In the rows, 128 means zero.
One turn sends every row of this set to another row. A few are shown first. Where does it send the rows asked after them?
Q610: [ 97 159 136 129 125 159 118 105 122 125 139 121 152  90 118 107]
Q697: [148 114 122 147 125 136 148 121 129 134 109 131 142 144 142 137]
Q804: [ 96 170 135 107 134 124 113 113 121 146 156 114 121 111 142 118]
Q115: [ 94 154 135 116 111 154 118 110 114 121 141 111 143  94 111 114]
Q464: [130 163 144 123 147 144 110 125 100 135 137 108 135 114 117 118]
Q356: [140 118 111 141 126 134 152 120 119 125 102 137 128 141 130 145]
Q686: [ 81 139 114 112 145 177 153 143 148 103 126 129 134 121 139 150]
Q716: [ 75 139 118 101 142 166 152 145 150 112 135 142 122 120 121 157]
Q681: [127 124 151 101 142 124 126 118 143 123 162 155 138 120 177 160]
Q928: [128 115 165  98 144 126 135 125 130 139 169 150 137 132 154 151]
Q175: [124 117 161  93 150 137 136 125 149 134 167 154 138 117 165 152]
Q570: [ 77 137 131 104 151 169 134 143 149  96 137 109 137 126 134 158]
Q808: [106 175 128 102 128 140 103 102 130 146 155 119 127 111 143 120]
Q849: [126 120 167 104 143 128 134 122 133 134 157 166 135 118 160 153]
Q643: [130 164 136 120 152 147 116 115  98 131 152 100 142 116 131 114]
Q264: [129 113 121 157 124 137 147 131 117 123 112 135 128 140 128 135]
Q133: [ 76 145 124 103 152 164 159 140 138  98 133 139 137 122 131 159]
Q903: [ 87 143 122 106 140 166 149 132 157  92 128 138 149 118 130 164]
Q731: [123 100 168 106 143 127 119 120 150 130 164 136 138 109 160 143]
Q367: [152 123 113 153 145 131 146 123 129 112 112 132 138 131 135 146]
Q27: [134 115 114 147 129 132 133 120 143 134 105 110 131 142 129 137]

Q356 moves to Q133
Q928 moves to Q264
Now find these:
Q731 moves to Q27
Q697 moves to Q686
Q464 moves to Q115
Q681 moves to Q367
Q808 moves to Q643

